Rotation paths and how fast each direction turns (deg/step)
Each turn is a multiple of 5 degrees from 10 to 175, or 0.
Each row of a path follows its step; steps can be skipped.
Rotation 1:
step 0: [ 4.22 -0.25 -2.24  2.37  0.35  5.67  3.07  0.03  2.40  3.02  1.30 -3.24
 -0.08 -2.11 -0.84  0.65 -0.68 -2.28 -0.42  2.17  0.43  2.34 -3.43  2.25
 -4.75  0.37 -3.04  2.18 -0.72 -0.90 -0.06 -1.46  2.46  0.41  0.79 -3.35
  0.25  2.98 -0.09  3.32  1.65 -2.30 -0.07 -0.93 -2.97 -0.63  0.19  0.21
 -2.38  2.78  0.69 -2.33 -2.78  0.66]
step 1: [ 2.16 -5.71  1.55  0.16 -1.37 -2.56 -6.34  1.37 -0.23 -3.20  2.67 -3.36
  1.21  0.59 -3.59 -0.34  1.47  0.85  1.47 -1.63 -2.32  1.24 -0.93  1.07
 -2.15 -0.88  0.43  1.72  3.29 -0.89  0.34  3.56 -0.04 -0.68 -4.57  0.08
  1.11 -0.77  2.00 -1.69 -0.93 -0.59  2.40  2.85  0.09 -2.61 -0.49  1.15
 -3.22  1.98 -0.49 -0.61  1.11  2.56]
step 2: [-1.70 -0.07 -2.02 -2.76 -1.45  1.16  1.25  3.83  1.77  0.72  2.23 -0.15
  2.56 -0.27 -0.22 -1.09  1.98 -6.01  0.57 -1.60  0.33 -0.35 -1.59 -0.43
  1.04  3.22 -4.72 -2.45 -1.41 -2.22  3.16 -1.40 -4.30  2.85 -0.21 -0.57
 -0.28  2.01  0.29  3.52 -0.74 -0.39 -0.70  1.09  2.56  3.09  2.83  2.72
 -1.72  0.41  2.44  0.93  3.29  2.82]
step 3: [ 1.05 -1.16 -4.60 -4.24  1.81  4.24 -0.81  2.35  1.93 -2.99 -0.71 -0.24
  1.30 -3.39  0.21  1.71 -0.61  3.54 -1.52  1.92  1.94  0.91 -5.76 -0.64
  0.80  0.59  1.87  2.48  0.39  2.04  3.83  2.69 -0.88 -0.73 -1.35 -2.12
 -0.93 -0.21 -1.25 -0.27  1.93 -0.42  1.92 -1.99 -1.17 -1.37 -2.76  0.35
 -3.65  2.73 -2.60  1.93 -1.16 -1.96]
step 6: [ 0.57  0.18  0.06 -4.43  1.32  1.50 -2.45  1.04 -0.52 -1.08  3.13  0.25
  2.94  0.01 -3.13  1.40  2.85  2.45 -0.88  2.87 -5.48  2.93 -3.81 -1.66
  0.40  3.20  1.87  1.10  2.33 -2.47  4.86 -2.88  0.73 -2.38 -1.39  1.26
 -2.53  0.54  0.59  4.41 -0.38 -0.97 -2.33  1.93  2.63  1.70  1.37 -0.08
 -0.29 -1.52 -0.72  1.09  0.33  0.70]
step 9: [ 3.71 -4.94 -2.14 -2.37 -2.27 -1.61 -3.67  2.06  1.56  1.87  2.94 -1.90
  0.88 -4.05 -1.38  1.07  0.73  1.01 -0.70 -3.55 -3.24 -2.10 -0.69  0.51
 -1.43  0.62 -2.23  0.89  2.18  0.17 -1.50  1.44  4.93  0.44 -1.98  0.90
 -1.07  3.31  2.32  2.62 -1.16 -0.02 -1.55  0.68 -1.71  0.63 -1.38 -0.48
 -0.34 -2.63 -0.79 -0.69  5.19  1.96]
step 11: [ 2.76 -2.71 -4.03  0.15  2.91 -0.17 -2.57  1.75 -0.46 -1.21  0.09 -4.11
  4.19 -2.31  0.72  0.05  1.11  0.49  4.26  0.94 -0.59  3.97 -5.25  3.98
  0.34  0.16 -0.32  0.27 -2.06 -2.39  2.65  2.19 -0.73  1.97  0.92  0.07
 -1.33  1.92 -0.77  1.03  0.04 -0.78  0.31 -1.94 -3.99  0.99  0.68  2.92
 -2.48  0.53 -1.14 -0.97 -3.63 -1.78]
step 12: [-1.30 -0.35 -0.95 -1.24 -2.03  2.72 -0.65  2.51  3.92 -3.52  3.97 -3.26
 -1.92 -2.22 -2.73  1.11 -0.31 -0.52 -0.79 -3.14 -0.98  2.49  1.44  0.76
 -1.29 -1.76 -2.19 -0.82  0.21  0.90 -1.90  2.74  0.06 -4.42  0.83 -0.84
  1.99 -0.88 -0.48  2.97 -1.19 -2.48  2.92  2.12  1.28 -1.47  0.27  1.34
 -2.04  5.46  2.30 -0.05  3.67  3.07]
[ 0.55 -0.49 -0.06 -0.25  0.04  0.62 -0.43 -0.37 -0.10  0.70  0.39 -0.57
 -0.40  1.04  0.27 -0.72 -0.43  0.07  0.76  0.23  0.59  0.94 -0.49  0.04
  1.04  0.03 -0.09  0.64 -0.14  0.81 -0.76 -0.48  0.68 -0.92  0.31  0.65
 -0.07 -0.85 -1.44  0.41 -0.26  0.56 -1.37 -0.36 -1.09 -0.32 -0.01 -0.11
 -0.52 -1.12  0.58 -0.64  0.27 -0.09]  65
[-0.49  0.25  0.34  0.84  0.16  0.27 -1.44  0.76 -0.31 -0.05  0.23  0.04
 -0.11 -0.75 -0.23  0.80  0.26  0.06  1.02 -0.07 -1.31 -0.22 -0.39  0.09
 -0.05  0.06  0.68  0.21  0.69 -0.18 -0.71  0.61  0.26  0.21  0.03  1.57
  0.95 -0.56  0.18  0.52 -0.53  1.04 -0.52 -1.16  0.25  0.34 -0.03  0.83
  0.75  0.40 -0.63  0.36  0.88  0.07]  140
[ 0.19 -0.56  0.17 -0.12  1.43 -0.94 -1.08  0.38 -0.40 -0.83  0.17  0.07
 -1.17 -0.67  0.45 -0.15  0.46  0.75 -0.52 -0.90  1.71 -0.53 -0.78 -0.02
 -0.61 -0.51  0.05 -0.10  0.26  0.38  0.03  0.49 -0.27 -0.06 -0.32  0.38
 -0.56  0.03  0.49 -0.83  0.05  0.32  0.02 -0.61  0.09  0.90 -0.48 -0.17
 -0.71 -0.44  0.12 -1.39  0.09 -0.31]  175
[-0.39  0.22  0.63  0.12  0.00 -0.46 -0.28 -0.14 -0.07 -0.41 -0.55  0.23
  0.67 -0.25  0.47 -0.26  0.30 -1.88  0.58 -0.86  0.16  0.30 -0.47  0.29
 -0.38  1.28 -0.27 -0.56 -0.70  1.88 -0.85 -1.32 -0.54  0.31 -0.48 -0.46
  0.74 -0.94  0.35 -0.95  0.01 -0.16 -0.04 -0.12  0.45  0.00 -0.07  0.51
  0.19 -0.44  0.27  0.23 -0.24  0.17]  130
[ 1.74  1.08 -0.23  0.32 -0.07  0.12 -0.10 -0.58  0.34 -0.61 -0.60  0.04
  0.65 -0.03  0.34  0.54  0.09  0.45 -0.19  0.41  0.83  0.62 -0.64 -0.64
  0.42  0.46  0.11  0.38 -0.36  0.37  0.37 -0.31  0.00  0.29 -0.43  0.66
  1.08  0.26  1.50  0.83  0.60  1.26 -0.12  0.75 -1.13  0.55  0.39 -0.11
 -0.06  0.67 -0.39 -0.16 -0.74 -0.41]  135
[-0.58  0.26 -0.29 -0.15 -1.86 -0.89  0.35 -0.24  0.81 -0.65  0.27  0.25
 -0.63  0.64  0.06  0.70 -0.16  0.74  0.87  0.97 -0.55 -0.34 -0.18  0.34
 -0.51  0.74 -0.52  0.51  0.23  0.52  0.01 -0.07  0.01 -0.44 -1.02  0.00
 -0.28  0.27  0.43  0.17  0.77 -0.12 -0.36 -1.81  0.38  0.18 -0.54 -0.58
 -0.34  0.24  0.76 -0.77 -0.71  0.03]  115
